rotation steps, each row followed by its count of steps
The counts run from 0 to 468.
 20  16  12  -1  -7  -4 -12  25 -16  13 -16 -11  16  34 -15  -5  23  48  -7   2   4 -17  31  -7 -25  -2  19  14  -6   8 -16   9   1  -3  13 -26  -6 -21  -4  -6   2 -13 -21  -8  26  -6   6  -1  17  17   4   8 -11 -> 171
 -1  14   7  27  -8 -21  -9   1 -24   7  -8  10  -3  15  -3  -2  16  24 -34  -2 -12  10   3  -9  -7  -9   3  33  -1  23 -18  16   9  -8 -17 -25   0  -7   1   1 -10  -5  -7 -21  15  -1  -5  -5  39  35  21  23 -27 -> 130
 20  -2   1 -14 -15 -16 -19 -10  12  18  16   2  -2  28 -12  -4   0   7 -15   1   5 -10 -19  -7   5 -29  39 -26  -9   6  -4   8  19   2  -9   0  39   3  -5   3 -18  -5 -11 -19  14  -4   2  -8  33   7 -24  -1 -10 -> 185
 -8  -9 -33  21   0 -27 -22 -15   7  -4  -1  16   8   4  18  -1 -16 -15 -27 -11  29   4  -9  -1   7  12 -15  -3 -12  20  10   3  21  19  -1  16 -20 -18  -7 -14  26   0 -10   2  -9 -26   9  11  24  17   3  -1 -11 -> 248
 -1  16 -23  10   1  -7   5 -21 -16   4   7   5 -23  35  -4  -1 -22  -7 -13 -17   3 -44   9  -8  -1 -19  -9 -19  -1  15  -2 -27   9  -8  -1 -15   9 -17  14   6   8  16   0   4  40  -4  11  -8  23   7  28   9 -11 -> 468
 16   9 -19  17  -9   0 -18   3   6   2   3  11  22  21   7  -5 -14  15 -10 -16  49 -20  20 -10  -7   5   7 -14  -7  10  10   0   4   0  12  23 -12 -33 -12  -4  22   2  -7  -1  18 -17  11  -3  32  16   4  16  -1 -> 231
 25  25   9 -17  -3  23   3   3  -5  27   8   3  -8  24 -26  25  -2  20  13 -19 -10 -34  -2  -8  -6 -21  19 -18  11  -4  -7   6  10 -24  15  -6  36   9  -5  -6 -11   1 -10  -9  18   9   9  -9  21  12   1   6 -15 -> 457
 -9  18   2  17  -5   3  13 -24 -26  10  12  23 -21  21 -11  10  -6   0 -12 -30 -11  -3   4 -11   6 -34   6   5   6   2 -13   2  11 -32 -11   3   5   5   9  -8  -4   9  15 -17   7  12   2 -15  31  18  29  19 -27 -> 73
 22 -14   3  11  -2  22   8 -11  18   3  13  12  45  -2   8   8 -12  -5  21 -24  31 -22   2   4  10  -8   5 -15   4 -17  25  10  -9  -2  23  28  21  19 -33  -6   2   9  -5  -4 -20  -2   7  11   0  -8 -15  -3  -9 -> 274
 26   6  13 -12   8  15   2  17  16   1  16   5   3  14 -20  33   4   9  19  -5  -8 -37   6   8 -15  13  -1 -11  14   5  27  -1  12  14  -5 -44  29  16  -2  -8   7  10  -8  10  14  -9   4  -6  20   0   3   3 -27 -> 54
 28 -15   9   2   5  -6  -2 -12  27   1  14  12  23   5   1  13 -14 -27   2 -11  -8 -28  11   3  12  21  -2  -1  -2  -2  28  -5  -5  33  15 -16  22  33 -21   2   9 -10  -3  -3 -12  -3   3   3  -6  -9 -16 -11 -23 -> 267
  9   2  14 -15 -12   0  16  -2   9   4  11   1  29   4   4   7  -4  -7  27   0  28 -26  12  11  -3 -40   9 -20  10  -6  39 -22 -11   4 -19  -2  18  -4  10  -9   7  29  -5  15   1  -4  16  15  -7  -9  -2   0   1 -> 339
 25   6  16 -32  -1  13  -3   8  15  21   7 -11  13  34 -13   9 -10  18   5 -17   7 -27  12 -11  -7 -19  30 -24 -14  -8  -7  -9  -4  -9  28  -4  23   3 -18  -2  -6 -14 -14  -6   9  -3  14  -6   5  -1 -19   0  -9 -> 227
-17  14  -3   0   9  -1 -14  -7 -26  14  -5   0 -22  14 -11  13  26  -7   6 -28 -13  27 -23 -26 -10 -26  17   4   9   3 -34  16  30 -30  -7   6   0  -6   4 -23  -9 -19  -6 -15  -6  -5  15  -9  11   7  15  10 -11 -> 417
 -7 -20 -30  12  20  -5  10 -27   6   0 -19  -5  32  -6  10 -10 -20 -13  17 -25   5   3   9 -10   5   1 -19   3  -9  -1   8  -3   2  12  13  27 -12  -3 -13  -8  23  -5  -8  -9 -20 -16  10  44 -35 -10  12 -11  -3 -> 264
 -7   7 -28 -20  -1 -28  -1  -7 -23  20 -13 -29  -1  23   2 -17  -2  16   2  -1  10  -4  -1 -12  -6 -32  14 -16 -11   5 -15 -26   5  -8  -4   8  -1 -30  13  -1   4 -17 -16  -9  22 -15  27  20  -2  11  14  10   5 -> 181
 -1   5   1  28  -4  -2   0 -17   7   5   7  25  11   7   7   2 -17 -33 -21 -32  -2 -10  17 -12   6  25  13  34  -6   4  -5  14 -10   8  27   3  -8  30 -30   4   6 -15   3 -12  -6  -3   3 -16  12  16   4  -4 -28 -> 261
 -4  15  -7  38 -15 -16  -2 -12 -26   1  12  19 -11  17   3 -15  -1   7 -29  -5   3  -4   9 -19   2 -15  12  27   9  22 -15   7   7  -8 -17  -4  -4 -10   8   5  -8  13   2 -17  26  -7   3  -5  39  36  24  16 -14 -> 131
-14   0 -19  24   6  -5 -14 -12 -14   9 -24 -11  12  10  15 -25   9  -8  -3 -14  -6   0   7 -32  -2   5   5  26  -7   0 -24   6   2   4  17  31 -11   1 -14  -9   9 -27  -7 -17  -1 -10  20  26 -28   2  11  -7   2 -> 205
-20  29  -8 -19  -3 -11  24  -3 -34  33 -10 -12  -7   9  -4 -12  -1  17  15  -6  -7   8  -3  -4 -15 -11  12  -4  11   7 -21 -14  17 -21  -5  -9   0  -5  14  -5 -18  -7 -26 -17  11  -3  15  23  -5  18  35  15 -14 -> 122
-15  20   7 -16   7  -8  -9  22   2   8  -9   9 -11   7  -8  29  18 -14   8 -21   6  11   2  -8 -33  27   7   2   2  11  -1   2  11  -3  -2 -27  -1 -10  -7 -27  14 -17 -18   7   2 -23  17 -30  18  19  12   3 -26 -> 6
 15 -35 -24  20  22 -20 -25 -24   6   4 -18 -19  19  13  -5 -16   3  11 -10  -4 -11   3 -18 -19  16 -35  -2   1 -26   7  -9   3  19  18   3  23   0 -14   5   0   7 -12  -6 -14  -6  -2   9  33 -15 -10 -16 -10  11 -> 199
 -2 -17 -18 -12   0 -25  -2 -28  34  19  15  13  -6  -7   9  -4 -22 -44  -9 -14   4 -16 -31   0  13   3  12 -20 -12   7  14   4  15  12   4  19  29  17 -13   1   2  -7  -1  -7 -24 -17   7   2  15  -3  -6 -10 -23 -> 250
-15  10 -13  23  12  14   1 -15 -27  16   2   3 -20   4  -2   1  13 -24  16 -36 -24  -8  -6 -31  -6   0   5  25  23  -7 -20   9   7 -23   3  25   8  21  -2  -8   0 -23  -3 -15   9   6  27  10 -22   2  18  -2 -12 -> 434
-11 -16  -6   7   3 -43  -2  -7  22   3   2  16  16 -17  14   5 -14 -27  -4  -4  14  14  -9   9   5  12  -9  -1  -3  20  31   0  15  34 -24 -14   0   1   0  -9  13   3 -17   1 -31 -29  -4   7  14  12   2  -4 -29 -> 307
  5   3   3  13 -10  -1 -21 -11  10  17   8  13   3  16   7 -15  -2 -25 -17 -19 -23 -14  -4 -28   2   1  38  22  -3  -7 -21  16  -3  -1  25  15  17  36 -23   4 -15 -31  -4 -33   5   7  25  -3   1   5 -19 -11 -19 -> 203
-22   8 -18  18   6  -1  11 -34 -30  13   3  14 -18   8  -2   7  -6  -4  -2 -36   1   5  -9 -13  10 -43   1   1   5   3 -19   3  16 -32 -16  22  -4  -5   5 -10  -5  12   3 -13  -6   3   8   7  11  14  33  22 -18 -> 74
-22  15  10 -29  -9 -25  16   3 -26  18 -14  -7  -3  21  -1  14   1 -20  16 -20  -3  21  12  -4  -8 -39  18  -4  -3   2 -10 -24   3 -18 -22 -15  -1 -14   7 -11  -1  -7 -11  -2   4 -14  14   0 -10   8  29   6 -10 -> 352
 11   6   8  19  10  14  15 -10 -26   6 -12  -8   9  23 -14  -2   0  22  17 -22 -31 -10  18 -15   4 -34 -10  21  12  -4  -8 -11  -1 -16  -2   0  10  14   9   2  -2   3   1 -11  19  16   2  27 -28  -8  24   3  -6 -> 98
  0  17   7  -8   8   4  14  16   4  10 -10   1  28   2  -3  15  -3  -1   8 -24  10   6  31  -3 -17  40  -5  23   1   5   2   9   2   1  30 -18 -20   8 -34  -8  13 -21 -19  -7  -8 -15   1   5 -10  12  14   5 -24 -> 277
 -8 -10 -24  27   8   1  10 -27 -14   6  -5   0  19 -12  10 -11  -9  -5  32 -16  -9  -7 -17  -7  13 -16 -24   0  21  -4   7   2   6  -3 -20  31   9  11  14  -2  -5   6  -2  -7  -3   0  19  50 -29 -10  28  -1  -8 -> 92
 15  -5 -24  11 -14 -25  -8  -9  -5   0   6   1   3  18   3 -10  -9  11 -14  18  11 -29 -10  11  -1 -17  -5  -7   8  18  17 -16  12  14 -33 -15  18 -24  24  11  -3  23 -11   1  24 -11   5  11  37  15  21  14  -3 -> 125
 -7  17  -7 -40   6  -8   6  10   7  27 -16 -11   2   9  -2   6  -4   4   9 -12   8  11  -7  -2 -14  17   9 -11 -16   2   0   9  20   4  21  -6  -2 -17 -24 -24  10 -23 -38 -12 -17 -25   3   9  12  23   4  -6 -21 -> 235
